In the rows, zero is written as 128.
The rows of Z fall into a few groups, and each row is roughly a mix of its group's hidden directions.
Z (181 x 13):
[[136 154 109  82  66 128 128 133 149 122 130 138 127]
 [141 161 152 143 104 103 149 148 157 111 143 175 132]
 [169 111 130 131  98 166 171 136 163 124 136 114 122]
 [154 152 127 105 109 109 117 169 169 139 157 129  99]
 [134 153 102 164 142 103 142  88 124 151 100 161 132]
 [136 158 161 119 117  92 111 126  90 148 157 161 140]
 [140 134 141 103 110 136 147 162 151 105 151  86  90]
 [107 136 154 140 110 165 164 166 113 111 121  91 120]
 [144 160 140 103  81 116  93 127 124 123 159 159 126]
 [152 135 144 124 102 130  78 146 109 134 161 171 126]
 [140  96 137 172 102 125 163 110 148  93 106 125 139]
 [125 174 115  97 131 101 112 106 100 150 149 164 125]
 [132 120 151 171 150 109 104 120 116 142 162 126 176]
 [155 118 121 115  90 174 130 162 149  97 148 116 129]
 [ 97 158 116 117 109 154 139 129  73 101 128 104 137]
 [153 148 148 138 107  98  89 121 120 137 155 176 127]
 [137 122 113  99 100 125 110 134  88 151 139 148 180]
 [150 132 122 135 125 112 119 109 185 137 158 165  99]
 [157 169 158 120 126 142 116 156 116 138 143 179 132]
 [131 138 120 141 157  78  95  91 130 154 128 157 136]
 [143 112  93 125  94 147  84 132 100 127 121 167 142]
 [147 126 141 163  96  95  99 114 144 138 142 170 105]
 [136 141 108 115  68 148  97 139 128 126 133 167 145]
 [161 131 114 168 141 105 116 107 139 144 115 183 130]
 [137 114  87  80 106 149 112 123 145 121  86 118 137]
 [120 151  65 104 132 118 151 155 153 139 135 149 125]
 [ 94 123 111 114 184  95 139 107 119 143 108 125 151]
 [136 158 146  89 134 117 168 178 125 114 111 124 140]
 [153 143 124 159 159 103 133  81 131 138 119 171 129]
 [ 96 145 164  93 134 151 119 131  87 108 151 109 145]
 [121 115  87 153 137 103 125 143 185 139 101 142 130]
 [133 131 127 127 102 172 127 185 149  95 127 113 120]
 [158 148 164 150 103 129 104 125 150 136 145 159 168]
 [148 169 163 112 105 115 111 138 139 131 155 168 103]
 [119 128 125 136 171 105  97  82 102 139 139 144 159]
 [129 151 173 126 155 132 121 165  99 116 133 134 173]
 [131  80 104 132 137 143 123  73 135 130 102 128 100]
 [117 117 151 110  98 116 144 150 101 108 148  72 145]
 [160 109  92 110  98 119 123 174 156 130 136 131 154]
 [120 140  83 122 145 109 101  90 118 148 131 167 152]
 [151  98 114 112 109 128 103 156 161 107 157  97 101]
 [ 81 108 143 142 120 126 141 110 150  90 127  84 147]
 [132 139 179 137 149 141  93 172 109 121 151 131 138]
 [124 123 110 110  87 131 106 150 140 109 166 101  86]
 [127 133 106  94 105 105  87 120 110 145 149 170 106]
 [136 159 170 102 106 126 106 163 138 115 168 117 122]
 [123 135  62 111 126 153 101 167 123 126 127 139 121]
 [125 125  96  97 137 146 169  92 135 126  98  96 108]
 [126  97 100 138 159 125 156  96 167 139 108 102 107]
 [149 107  88 136 107 135  83  84 130 143 120 147 122]
 [133  96  94  89 138 120 103  93 128 143 147 146 161]
 [107 120 103  98  88 145 109 179 135 109 139 110 133]
 [ 98  98 106 136 151 163 146 139 148 108  90 101 116]
 [115 158 134 132  72 128 137 120  79 135 126 120 158]
 [153 161 134 154 152 102 149  84 141 159 109 136 117]
 [169 144 126 153 100 108 119 128 141 151 122 181 109]
 [165 106 140 169 117 169 146 162 131 103 127 136 120]
 [112 133  88 111 138  70 128 102 117 146 134 146 103]
 [134 139 150 125 168 134 143 138 114 148 150 177 169]
 [130 151 121 165  97  87  93 105 152 109 137 137 112]
 [126 119  65  82 140 140 104 141 146 140 128 118 121]
 [123 118 165 133 148 122 166  96 110 162 102 111 158]
 [157 151 131 139  89 105 109 118 117 138 161 177 127]
 [116 158 102 111 133 119  87 113  96 148 144 164 157]
 [158 105 107 146 132 130 103 103 124 144 111 182 155]
 [118 120 151  96 108 149 116  93  72 137 140 139 148]
 [132 114 116 138 114  93 185 135 135 128 154  94 102]
 [102  81  95 168 134 142 119 127 141 110  92 130 131]
 [129  98  79 137 149 105 135 100 102 145 112 157 105]
 [125 113 124 144 165 110 181 113 127 138 103  87 123]
 [ 99 102 129  87 159 147 113 120 103 139 131  82 118]
 [119  81 111 136 142 169 138 104 116 130  89 112 153]
 [125 106  90 165 128 125 104  97 116 154 100 164 133]
 [182 115 132 131 147 111 101 134 155 126 154 170 135]
 [133 134  91 100  96 139 125 150 168 106 120 151  92]
 [165 122 142 171 133  97 109 105 120 144 163 157 122]
 [150 139 133 102 159 119 112 117 185 129 129 164 106]
 [131 101 148 168 166 106 132  82 129 133 118 127 156]
 [102  94 102 117 104 158 149 114 100 107 111  91 135]
 [114 105  85  74 124 155 120 129 120 139 115 117 159]
 [100 154 163 123 178 129 147 105 116 137  96 133 149]
 [126 149 127 127 135  79 101  89 104 154 148 157 134]
 [130  91 144 164 145 115 148  72 120 148 120 113 133]
 [118  93 106  98 122 147 109 142 101 129 160  86 153]
 [107 101  85 126 164 155 129 108 142 135  85 124 113]
 [102 144 166 109 120 156 135 148  83 108 137  96 144]
 [ 93 113 119 113 125 139  89  87 116 134 105 129 172]
 [143  98  93 127 129 133  79  99 122 126 147 167 118]
 [133 115 181 137 114 155 119 180 108 112 132 118 139]
 [142 169 143 113 147  90 139 157 165 151 137 136 151]
 [142  90 118 131 122 125  91  84 102 136 123 157 161]
 [111 114 134 140 165 135 181 109 140 120  88 103 135]
 [141 120 120 123 163 103 111  87 135 150 133 171 163]
 [128 126  91  99 103 108 107 124 174 149 143 144  97]
 [116  99 151 105 150 145 120  99  91 161 132 136 167]
 [125 106 111  80  77 132 127 111 148 117 121 104 152]
 [111  85 123 127 128 123 144  94  90 139 111 102 168]
 [108 110  66 102 132 136 129 119 158 129 108 126  96]
 [138 135 157 156 137 102 124  87 123 149 127 183 135]
 [178 143 129 139 129  88 130 129 137 139 153 175 110]
 [149 171 150 123  94 134 119 158 151 127 139 169 150]
 [113 174 164 112 101 106 142 110  87 132 136 123 146]
 [143 171 121 104 111 137 129 169  95 107 158 110 143]
 [130 165 192 133 115 114 113 132 114 138 147 105 151]
 [134 144 159 146 124 123  80 145 121 111 163 156  93]
 [133 183 178 142 140 109 132 157 138 130 131 150 131]
 [131  87 103 139 131 156 116 102 137 113 118  71 130]
 [157 153 112 117 105 145  97 169 161 120 135 156 107]
 [176 104 115 148 144 105 111 112 153 149 130 171 135]
 [154 110  99 133 145 119  97 100 160 138 138 163  91]
 [159  75 105 114  98 111 108 105 131 125 141 148 151]
 [118  97 108 121  87 158 112 138 102 119 112 125 175]
 [ 94  99 123 123 127 180 116 160 142 110 111 121 160]
 [126 104 155 167 144 107 108 120 114 130 127  78 161]
 [128 126  97  74  85 129 117 127 144 104 153 146 131]
 [160 154 104 122  92 122  99 104 137 144 127 175 119]
 [154 133 108 143 111 161 118 190 126 107 144 139 112]
 [112 143 135 161 161 146 173 164 126 135 102 143 146]
 [139 104 145  98  97 134 105 158 112  95 160 101 110]
 [ 99 142  81 131 163 106 114 129 135 147 115 134 173]
 [114 145 124 131 149 110 160  67 113 147 105 138 149]
 [146 110 123 176 161 143 161 115 136 129  97 132  93]
 [ 82 130 120 140 132 125 142  95 138 131 102 102 179]
 [137 106 104 121 170 123 153 140 155 124 109  89  91]
 [122  87  90 128 119 163 137 128 132 104  92  93 136]
 [121 109 141 137 108 165 166 146 132 100 116  78 124]
 [161 125 151 115 126 127 121 165 123 117 169 142  78]
 [144 122 117 132 148 122 109  65 104 135 136 171 133]
 [114 133 127  87 118 138 129 171 143 105 159  85 115]
 [145 129 152 130 155  90 158  90 124 162 130 157 111]
 [101 122 140 132  88 143 141 171 113 108 154  89 140]
 [145 154 149 126 102 110  91 144 126 125 164 177 127]
 [140 168 165 146 121 100 100 119 128 141 147 173 128]
 [152 122 200 147 125 134 152 127 120 125 134  98 133]
 [152 146 130  70 105 132 124 153  99 150 156 140 129]
 [168 144 132  92 124 117 111 132 119 135 171 154 167]
 [157 143 158 111  88 110 112 161 122 114 170 142 126]
 [112 102  75  97 128 111 134 109 110 131 102  91 124]
 [154 140 152 131 126 108  95 120 109 133 168 169 161]
 [131 146 178 131 153 157 131 136  80 122 133 140 157]
 [ 97 119 101 118 114 152 159 128 120 126  91  77 137]
 [104 116  97  98 109 126 133 174 159 129 124  94 150]
 [142 133 102 101 186 128 139 102 142 132 120 129 168]
 [111  94 157 127 146 159 150 117 104 144 131 111 177]
 [151 152 119 134 100 113 118 107 160 143 153 182 113]
 [150 151 136  98  88 137 100 139 125 140 129 150 178]
 [ 97 125 102 110 159 115 132  77 139 157 104 147 141]
 [132 183 167 124 147 125 138 175 135 120 137 132 113]
 [133 148 116 115 105  84 116  94 124 152 136 167  96]
 [124 140 141  94 104 139 147 178 155 105 129  91 137]
 [115 102 116 107 163 168 127 159 136 117 155 128  88]
 [105 151 152 118 107 114  96 157 118 105 164  88 124]
 [122 117  88 127 145  95 100 107  89 145 127 148  94]
 [148 161 155 136 158 113 135  85 151 152 103 146 146]
 [171 129 126 112 122 120  94 107 124 142 165 174 144]
 [115 138  79  96 138  92 138 118 161 139 100 119 107]
 [161 139 116 106 121  87 137 130 152 126 158 131  77]
 [117 145 140 145 155 149  93 153  98 126 156 113 172]
 [164 120 137 128 148 120  81 123 121 138 157 176 145]
 [129 168 174 121 129 138 110 173 104 114 153 132 138]
 [121 163 141 105 146 143 116 143  77 146 160 141 156]
 [ 87 111 109 141 152 130 109 101 103 151 102 138 168]
 [115 101 118 107 117 160 122 107 121 136 101 124 190]
 [131 141 123  87 118 138  87 170 101 133 157 152 135]
 [124 117  98 122 160  88 109  81 126 160 137 142 142]
 [120 119  94 107  99 121 129 147 157  84 125  91 103]
 [136 180 100 108 104  99 110 145 159 109 123 115 114]
 [132 175 149 108 125  93 126  97  92 125 143 155 140]
 [ 99 161 163 109 125 151 134 137  81 108 141 102 133]
 [145 122  75 110 120 151 159 151 164 117 101 122 120]
 [107 130 101 159 157 128 134  71 101 126 103 140 132]
 [110 124  81 107 135  86 164 100 133 145 109 114 132]
 [166 165 113 127 129 132 166 113 168 121 150 123 157]
 [117 120 139 115 129 122  83  93  95 152 132 166 157]
 [130 183 153 104 144 112 130 143 151 124 145 131  84]
 [127  96  97 171 134 120 144  95 104 128  86 119 132]
 [125  90  97 115 107 160 151 113 144 104 122  84 115]
 [ 90 143 118 161 135 121 159  97 118 135  79 135 144]
 [160 114 110  89  93 134 134 163 146 111 157 105 121]
 [124 163 160 133 132 124 117 119 150  92 144 164  85]
 [154 114 150 125 136 112 142 159 101 128 177 136  86]]

Each list below has three rows that fit no group; the rest each fit one group, if only roughly. Name those rows in the order they come.
  K729: [141 163 171 125 140 104 108 134 130 144 167 157 156]
  K216: [145 135 102 118  71 116 126 145 148 119 165 152 107]
  K708: [133 145 129 155 143 133 116 110  75 140 115 166 165]
  K74: [138 133 148 103  91 143  91 157  98 118 156 159 129]
  K84: [162 125 105 149 127 111 162  86 156 114 113 155 107]
  K159: [114 134 154 128 101 147  88 167 125  93 157 113 143]
  K340: [ 98 125 122 136 127 152 174 134 138 128  92  82 151]
  K299: [149 136 104  98  93 146 106 179 127 111 153 139 134]
  K493: [116  92 112 109 157 126 153 129 127 141 118  74 160]
  K87: [151 122 108 161 122 104 127  98 177 112 126 131  88]
  K929: [128  97 141 177 144 125 161 122 142 116 138  90  97]
  K840: [129 168 170 140 124 123 104 144  74 129 145 134 137]
  K729, K87, K929
  K38: [140 144 161 147 186 119 119 106 115 129 129 159 154]
  K350: [122 132  85  89 158 114 115 134 111 158 144 162 109]
  K396: [100  89 123 100 118 145 147  88 117 119 128  87 107]
  K252: [138  99 100 133  96 144 113 179 119 113 120 106  96]
  K380: [104 111 161 120  99 173 103 160 114 111 138 113 148]
  K830: [ 95 102 115 136 143 129 132  87  69 134 115 122 136]
  K315: [158 129  77 104 114 110 116 138 139 125 127 168  95]
  K354: [143 126 103 138 152 108 137  71 160 130 122 146  95]
  K780: [115 138 164 131 112 148 102 182 131 117 146 110  94]
  K971: [143  89  84 108 142 136 134 148 168 128 141 119  94]
  K480: [137 156 159 148  99  90 100 128  99 148 157 144 133]
  K252, K380, K971
  K776: [127 160 175 128 120 152 106 126 100 114 148 164 154]
  K897: [139 115  95 108 108 140  80 107 126 133 121 176 144]
  K119: [114 152 133  81 139 140 145 177 137 117 135  89 128]
  K416: [107  98 101 131 143 146 127  98  82 140 111 104 161]
  K167: [127 103  77 148 141 153 127 107 122 141  82 140 147]
  K140: [152 130 174 149 122 153 126 172 135 111 161 146 113]
  K711: [134 142 175 137 118 144 125 175 118 112 134 117 175]
  K661: [128 125 111  91 134 158 156 141 102 132 112 102 178]
  K75: [114 116 109 100 183 135 160 134 148 123  95 113 108]
  K792: [100 112 132 128 158 170 159 156 126 103 106  98 145]
  K776, K119, K661
  K347: [143 163 129  73 100 108 153 134 132 129 157 125 152]
  K139: [144 113  96  97 115 107 156  83 146 159 128 128 105]
  K511: [122 120 140 151 143 125 129 101  90 147 113 165 180]
  K616: [143 111  98 157 154 121 180 112 144 140 100 147 110]
  K755: [121 166 164 108 158 127  99 166 109 139 152 141 118]
  K594: [ 82 124 116  82 135 137 126 107 101 141 109  93 146]
  K131: [104 133 167 130 161 148 148 142  82 126 130 125 165]
  K446: [134 133 198 126 140 134 128 167 130 104 146 128 139]
  K913: [122 119 126 161 149 105 160  90 125 136  90  95 107]
  K483: [147 161  90 120 140  89 132 127 139 138 138 160 169]
  K437: [120 130 114  95 132 182 134 133 127 119 126 104 180]
  K916: [123 127 163 188 148 121 144  91 125 140 108 140 139]
  K755, K594, K437
  K586: [122 143 153 100 116 165 133 190 111 110 126 121 125]
  K43: [123 117 148 117  91 137 146 119  80 126 156  85 146]
  K618: [131  91  66 100 132 112 118 140 141 147 105 140 135]
  K821: [134 108 124 106 134 190 110 163 141 106 119 113 107]
  K869: [122 124 109  77 127 150 132 192 130 127 130 116 134]
  K224: [ 89 114 158 108 127 144 162 135 135 115 117  74 125]
  K889: [134 104 145 176 162 114 142 109  85 141 123 114 144]
  K499: [118 101 105 159 115 125 130 144 137 116  89  74 145]
  K209: [123 151 163  92  81  97 122 102 129 132 118 128 102]
  K41: [120 125 171 126 139 146 168 158  96 119 126 108 166]
  K558: [ 99 130 129 123 151 147 156  93 131 140  77 116 161]
  K618, K499, K209
  K791: [131 118 175 173 156 123 171 104 130 138 128 125 121]
  K622: [ 95 115  96 104 161 109 144 105 153 124 114  99  96]
  K404: [137 117 110 102  99 153  92 140 163  94 147  97 130]
  K992: [141 139 124  83  88 142  85 162 125 115 147 130 138]
  K515: [127 149 190 139 131 130 115 128  85 127 161 134 117]
  K490: [ 91 106 129  98 122 151 159 124 138 117 103  90 161]
  K325: [149 159 132 110 146 130  89 134 107 141 151 179 145]
  K494: [125 146 151 127 111 121 136 129  83 133 149 122 191]
  K905: [102 179 157 127  96 144 122 122  96 133 120 138 162]
  K781: [103 162 123  89  97 138 126 170 127  95 146 115 136]
  K248: [120 130 112 129 187 138 144 109 131 157 114 160  94]
  K302: [128 163 143 123 102  90 131 129 127 148 150 167 169]
  K404, K515, K494
  K460: [156 142 102 127  81  93 111 100 128 134 144 161 142]
  K307: [ 98 122 152 141 150 156 140 151  96  99 115  86 147]
  K750: [181 137 143 126 114  89 117 120 138 135 161 166 127]
  K677: [158 137 146 105  91 152  92 145 134 113 148 153  95]
  K107: [147 156 124 105 122 100  93 125 142 156 157 174 129]
  K47: [111 109 128 109 150 171 156 133 157 117 110  80 127]
  K111: [120 110 159 166 109 156 127 163 129  97 140 112  93]
  K998: [120 110 148 161 160 119 148  83 101 158 111 137 146]
  K521: [154 124 142 180 132 144 110 150 134 102 131 153  87]
  K941: [122 142 137 112 186 113 118 124 118 143 120 177 154]
  K95: [114 136  85  83 104 128 109 157 127 118 146 128 166]
  K662: [120 133 172 120 109 125  81 136 116 116 173 152 137]
  K710: [174 123 136 110  74 128 136 167 143 122 148 134 128]
  K460, K677, K111
  K954: [131 113  72 123 129 110 132 122 160 145 103 153  90]
  K39: [132 114 134 153 181 126 121  97  94 145 104 150 150]
  K370: [ 98 131 141 119 130 161 170 130 153 107  98  87 128]
  K717: [108 173 171 116 160 124 151 143 115 116 132 101 148]
  K526: [116 158 124 180 156 110 114 123 150 127 110 162 102]
  K143: [105 154 139 112 121 105 112 155  99 141 178 117 159]
  K394: [175  92  95 112 114 128 112 145 159 113 157 127 115]
  K17: [118  95  97 134 158 149 156 105 125 116  81 132 105]
  K420: [115  87  89 138 152 132 141  93 158 139 101 127 105]
  K607: [122 151 135 107 130 120  88 122  74 154 153 156 128]
  K954, K370, K17
  K433: [108 106  86  84 117 119 117 108 165 132  95 131 126]
  K197: [102 106 107 139 155 112 158  80 120 152 103 134 149]
  K83: [101 112 132  89 126 166  90 147 132 105 141  92 127]
  K382: [119 139 153  91 129 133  74 140  94 110 143 155 135]
  K11: [147 136 186 155 113 157 137 160 111 124 149 120 141]
  K518: [121 127 134 115 125 152 112 125  89 160 121 133 192]
  K948: [154 131 126 109 112  87 102 151 159 125 166 157 111]
  K90: [115 125 155 144 132 112 165 127 158 115 121  91  79]
  K484: [119 148 151 131 165 116 102  84 132 154 118 164 104]
  K231: [114 108  78  88 132 142 108 126 117 117 108 116  88]
  K320: [167 118 123 102  99 136  82 161 136 111 136 152 145]
  K433, K948, K90
